In the rows, 128 means zero.
Each named turn below is shown by a few rows before and after it. Which turns, in which order, take the first row of each later pair to the second? The first pair is answered.
z980:
[121 116 144  86 119 160 130 101 143 126 122 155 130] => [130 104 114  98 135 158 125  99 157 112 139 154 146]
[167 113  81 162 163 114 111 124 164 124 128 142 171] => [169 125  93 188 140  95 121 145 136 110 141 114 159]
[133 193 144 122 100 102 103 135  66 132 181 106  84] => [123 194 149  87 102 121 104 119  73 150 153 131  83]
[131 186 127 169 109  87  85 149 109 114 130  92  90] => [118 193 152 134 105 104  98 145 104 137 109 100  78]
z359:
[137 132 115 116 132 116 120 125 157 140 131 131 152] => [129 141 139 114 108 105 122 104 131 134 126 121 134]
[143 107 156 161 100 109 173 179 120  74 148 137 133] => [151  86 156 118 132 154 176 163 167 108 118 175 151]
[121 128 136 139 130 123 133 153 118 123 133 112 127] => [125 117 137 115 133 141 135 145 143 138 119 130 128]
[120  97 149 138 151 149 163 138 143 140 122 123 131] => [116 117 168 144 128 130 160 134 113 133 118 111 120]
z958:
[128 132 160 116 118 133 125  99 125 123 113 134 116] => [118 145 131  99 130 133 114  98 123 120 130 146 121]
[131 127 146 135 120 114 151  85 132 115 128 128 129] => [129 139 137 116 119 118 139  87 127 131 126 136 127]
[131 134 106 138 139 132 137 114 149 129 140 118 104] => [132 130 112 145 140 132 148 112 145 122 140 120 107]
Now pairs of rows:
Each pair is 2 to 3 turns apart.
[113 158 104  99 131 133 128 228  98 187 128 112  94] => [104 193 140  84  99 112 118 171  61 166 117 103  70]
z359 z980 z359
[154  98 106 152 151 135 133 133 161 116 138 129 149] => [143 112 137 126 135 134 129  74 149 101 122 133 144]
z359 z980 z980
[121 160 148  96 120 124 127 101 107 135 119 133 110] => [124 150 116 141 127 105 129 158 104 126 150 113 117]
z359 z980
[128 141 160 112 125 123 129  64 137 128 114 139 139] => [146 111 108 151 156 117 124 110 163 116 142 135 162]
z359 z359 z980
[116 150 158 132  87 118 112  91  94 109 138  98 121] => [136 123  81 158 144 124 107 152 137 112 170 106 154]
z980 z359
[ 98 146  54 106 150 123  98 125 120 133 151 179 114] => [101 144  97  73 141 136 106  87 119 145 120 187 109]
z980 z359
[110 143  76 147 131 103  94 171  99 141 165 137 117] => [128  82 140 108 153 159 142 133 170 171  94 163 141]
z958 z359
[136 109 197 135  91 142 133  35 140  86  94 140 139] => [147 107 119 207 106 112 117  95 136  44 162 104 162]
z980 z359
[133 141 101 161 129 110 108 118 121 100 156 109 136] => [140 115  93 126 159 148 121 127 168 145 126 142 147]
z980 z359
[167  98 103 183 145 103 110 156 124  85 172 113 164] => [139 158 162 134  97  97  95  79  72  91 152 125 121]
z359 z958 z359
[134 109 159 146 119 145 181 159 102 145  72  95 149] => [142  98 121 146 139 162 175 169 133 153  82 111 162]
z980 z359 z359
[125 166 136 124  93 109 112 107 105  90 145 109 112] => [143 115 173 112 110 150 144  97 160 106 103 128 135]
z359 z958 z359
[135  70 205 158 150 141 147 154 139 132 120 124 151] => [130  82 201 177 139 119 139 177 119 117 143 107 138]
z359 z980 z359
[133 164 191 123  82 123 129  68 106  98 109 118 132] => [146 128 157  92 133 168 133  69 172 127  84 156 159]
z359 z359
[132 128 177 134 109 142 132  85 101  94 127 102 129] => [127 122 158 150 106 141 145 163  98 120 143  86 127]
z359 z980 z980
[118 164 143 180  98  77 107  83  79  68 158  94 122] => [140 105  47 162 183 129 113 164 175 121 165 138 162]
z980 z359
[ 76 158 123  95 110 154 105 113 146 197 127 162 115] => [ 78 174 120 127  90 125 100 133 109 180 156 136  99]
z359 z980
[133 136  46 121 179 135  82 114 163 119 151 150 165] => [124 139 135  70 154 156 108  45 164 139  94 165 144]
z980 z359
[128  77  98 152 143 148 134 153 182 108 100 136 139] => [125 105 104 186 114 112 135 170 131  81 128 103 129]
z359 z359
[135 121  73 151 160 112  90 123 150  98 160 142 151] => [127 142 115 146 131 101  82  71 124  77 148 140 136]
z359 z980 z359
[113 175 169 112  86 110 128 121  67 129 129 113 113] => [133 132  86 146 137 116 131 207 116 142 160 112 144]
z359 z980
[144  77 125 134 163 144 148 135 165 126 117 134 153] => [138 101 146 170 118 107 156 172 110 109 139  95 125]
z359 z359 z980
[124 131  94  80 171 168 118 143 156 180 121 156 123] => [102 176 144  69 115 139 105  93  92 159 109 137  97]
z359 z980
[161  93 117 155 149 151 138 146 137 129 124 121 143] => [155 122 136 167 117 128 128 127  98 104 138 107 130]
z359 z980 z359
[136 118 102 177 133 101 124 163 122  97 155 109 142] => [122 146 159 152  90 105 131 119  98  95 130 102 112]
z359 z359
[140  97 105 157 108  89 151 214 110 161 155  74 102] => [125 116 169 122  71  94 162 164  79 167 124  75  70]
z359 z359
[117  77  98 144 150 129 152 147 155 118 138 133 102] => [110  96 116 163 128 107 151 141 118 103 149 115  87]
z359 z359
[ 98 118  54 111 170 123 100 130 148  96 145 151 134] => [ 96 138 103  89 140 119  97  63 129  89 124 156 122]
z359 z980
[133 119 164 168 103 115 135  88  93  72 132  92 129] => [135 101 175 102 130 163 145  65 148 126  84 135 133]
z980 z359 z359
[132 135  95  94 146 141 142 138 175 171  88 142 143] => [125 156 138  77 119 132 141 109 151 165  73 134 126]
z359 z359 z359
